Named moves, each a turn or a mirror, and the order they were made in; the first pair answered
move X:
[ -1   9   8  -2   3 -12  -3 -18  -8  22   9  17  -6 -28  21  35  -4  15
   2  -5 -13 -26  32   5   4  23  33  23  14  30   9  -5] -> [ -9   8  16 -37   2   5 -17  -8 -12  36  -2   3  -5  -5  21  -7   5  13
  -8 -19 -29   5  -9   3   8  33  16  44   4  23 -17  -2]
[ -3  -8   5 -26 -17  15  15  -6   5   4   1  -9   8   8 -10   3  16   9
  27 -22  -5  -3  31  17  25  -9  -3  -1  -1  -6  35  16] -> [ -4 -15   6 -32 -18  14   9  -5   5   8   1 -14   7  11  -8   1  15  10
  25 -18  -8  -3  24  16  27  -8  -5   0   3  -4  32  16]
[ -7  -8 -19 -18 -10  -8  -3 -16   5   1 -14 -28  13  26  -7   4  33   3
  11 -14 -18   9 -17  -5  12  13 -17   6  -7   6 -14  18] -> [  4  -8 -26  14 -10 -20   5 -17   6 -10  -5 -18  16   8  -9  47  20   8
  17  -5 -11 -12  18  -8   5   6  -3 -11   2   8   7  11]
move U:
[-17 -14  15 -14 -16  22  -1   6   7   6 -10 -17   5  18   1 -14  20  -1
  29 -20   1  14 -22 -11   8   4 -34  18   3 -21 -32  -6] -> [ -2  -5  35 -20  -9  -5  -1  12  29 -24 -23  29  13   1   4  23   8  -3
   8 -20  -5  13  -5  -3 -12 -11 -15 -19  13 -32 -18 -14]
[ -1  -8  -4  12   4   3  21 -15   9  10 -15 -20  -7   2   0  -9  -3   6
  10  -4   8 -13  27  -4   5  17  10  -1  -1  -5  25   0] -> [  6  -6   1  13   5  -9  22 -14  11   5 -14  -8  -3  -5  -6   8  -8   0
   1   2   8 -15  32  -2   3  10  14 -13   2  -7  21  -5]
[ -9  -7  10 -29 -18  16   4   8 -37  16  -2 -12  24 -11  -1 -29 -11 -10
 -40   2 -14   4 -26  12   5   2  21  16 -17 -18  24  25] -> [ -3   3  17 -35 -14  10   6   6 -27   7  -4   7  17 -25   4 -14 -14 -14
 -48   4 -17   4 -24  11  -4  -7  31   3 -11 -20  29  25]
[  3  10 -31   8   3 -37 -17  -9 -10   9   2   6  -7 -26   4  15   3   5
  -2  22  29 -29  14 -16 -14  21  15 -27 -18   3  20 -11] -> [ -1   4 -43   8   2 -25 -19 -12 -19  19  12 -19  -8 -15   3  -2   4   7
   9  20  31 -23   9 -15  -2  29   4  -5 -25   3  14  -2]
move B:
[ -6  -1 -10  49  13 -18  -4  -5 -21   4  17 -12  -5 -19  11  16 -28   2
  -4  26  29  -5  -7 -18 -18   4   4   7  14  19 -22  -7] -> [ -2  -5  12  49  -2 -12   5   2  -4 -12   3   9   5 -19   4  33 -19   8
  14   2  32   3   0 -22 -25 -11 -14  -2  21   0 -32 -11]
[-18   2   2  -8 -15   3   2   5 -24  21  15 -17 -15   4   2 -47  -4 -11
 -14  -2 -21  17 -39   2  19  11 -11   9 -30  28 -20  18] -> [-22  -4  -5  30 -22   7  14   0 -18  25  26 -26 -11  -8  -9 -25  -1   4
  34  -6  -3   1 -12  -5  27   8 -23  18 -24  19 -10  18]
[  1  -4  -6 -23  -1  -4   3  14  -1   8   3   2  -6  -5  12  -6   7   2
 -14  15  -7   1  13  23  -7   2  -1  -8  11   6  31  13] -> [  0  -6 -14  -9  -8   6  13   7  -2   9   8 -10  -3  -8  12  -5   9   7
   4  17  -3 -13  22  25  -2  -1   0  -5  14   8  29  15]
move V:
[  0   3  18   9  20  -3  -3 -13  21 -14  -4  34 -12   8  -5   9  -1  -3
  20   2  21   5   8  -3   4   0  -9 -16  24  16   0   7] -> [ -7   4  17   8  15   0  -5 -11  20 -13  -2  28  -9  11  -8   6   5  -4
  20  -2  20  10  -2  -4   5   2 -14 -14  32  18 -11   4]
[-25  15 -26  10  11   6  -4  -5 -26  21   8 -35 -16  -6   8 -33  -3  -1
   7  15   8 -24  15  10  21  29  17  14 -17  30   5   4] -> [-11  19 -24   3  10  -6  -2  -2 -14  13   9 -18 -13 -15   9 -12  -8  -2
  -2  11   2 -32  34  16  17  20  34  -3 -19  28  31   3]
[ -6 -24  13   2   6   8 -18  -1  -6 -20  -6 -17  -7  19   2  -1  -2 -13
   5  16   3   3  -2 -14   2  -6 -18  24   7  -3 -20  -6] -> [ -5 -26   0   3   4   6 -16  -2 -11 -17  -1 -23 -11  20   2   1  -5  -5
   2  22   2  -2   3 -12   4   2 -13  25   5   4 -13  -4]
Pairs:
(2 to 3 moves a pair)
[ -3 -10   5  27 -23   7 -14  -8  -5  19  26 -42 -10   9 -13  -8  -3 -10
  11  12  29  -9 -37 -15   8  18  -3  38 -24  15 -24  -8] -> [ 20   8  23  12 -11 -35 -15  -6  11  -9  17  15 -14 -19  -4  28 -25 -21
 -39  27  23  -9 -18  -2 -19   8  34 -10 -14  12 -10 -17] -> U, B
[-13   4  -1  18 -11  13 -18  -1 -14   1   7  -4  -3  20 -10 -17  12   8
   2   5  -2  -7 -19 -22  10  -2 -18  30 -10  20 -41   2] -> [-11  -1  13  11 -17  17 -16   5  -3 -11  -2  14   5  27  -9 -12  18   9
   7 -11  -6  -1 -22 -18   4  -6 -29  26  -6  11 -46   4] -> B, B
[ 19  -7   6 -14 -22  15  26   1  18 -11  -9   0  17  -5 -14  18   6  10
  29 -17  -4   4  12  -3   7  -9  -8  13  19 -23 -16  -1] -> [ 12  -6 -28   7 -14  15  21 -11   0  10   5 -34   6 -11 -11  -3  -6   5
  25  15   1 -11  11   0  18   7   6  27   7   4  -8   4] -> B, B, B
[-13  -5  49  -7 -13  -6  12  14  15   9 -10  25   1  -5  -8  27  25  21
  14 -22 -22  -3  31  -1 -29 -19   2 -12  11 -10  16 -18] -> [-29  -9   5   4  -4  15   8   5 -12  51  11 -37 -12  13   1 -27  29  13
  18   5 -20 -12  10 -10  -2   5  -4  25 -11  22  16  -6] -> B, U, B
[  4   6  14  38   7 -12   9   5   7 -12  -8  13   2 -22  13  14 -13 -10
   9   7  19   0 -17 -31 -19  -9 -11  -2   1   1 -18  -7] -> [  6   4   5  39  13 -16  12  -2   7 -14  -3  13  -2 -30  14  22 -15  -8
   8  12  14  -5   0 -21 -14  -8   1  -7   0   5  -4  -3] -> U, V, U
[  5  -4  31   6 -12  27  14  -3  21   5   8   4   9   7  -6  11   8  -3
  39 -26   4  -6  12   1   0 -15 -32   8  18 -23  -8 -14] -> [ 16  22  12 -36  14 -11  -8  -2   9   3   5  15  -1  -4   8 -11 -11 -21
 -52  16  -8  10 -10  13 -19   0  18 -18   3   3   1 -14] -> B, B, U
[  0   7   3 -55   9 -12  -1   8 -14  10 -23   7  -8  -2 -13 -46  -3 -18
 -49  19 -12  13   0  -9  21  15  16  -9 -15  18   6  10] -> [ -3  12 -10 -35   2   3   4  -2 -20  25 -16 -23  -9  -1 -15 -50   2 -12
 -18  21  -6   4  12  -6  41  19  10   6 -20  20  22  21] -> B, V, X
[  9  14 -15  -3   8 -28  -8  -4  -6  -7   6   6 -13 -11   8  -1 -13 -10
 -48  22  -2   4  -4   7 -21   5  29 -20  -6  19  10  -7] -> [  0  -2  20  19 -18   8  10  -1  18 -17  -6  18  10  -3  -7  26  11   8
  27 -33  -1   9  10 -12 -16 -15 -24  -3  13 -21 -11  -9] -> U, B, B
[  7  11  14   7  -8 -29   0   0  27 -26 -12  38  -9  -6   1  55  -7  -4
  -6  -3   2  10   0  12 -21 -28   1 -25  27 -16   0  -6] -> [ -9   6   9  39  -9 -21  -4   5  21 -18  -1  16 -10   1   3  39 -10  -3
  14  -1  13   9 -27  -9 -21 -13 -19   1  32 -10 -38 -13] -> V, V, X
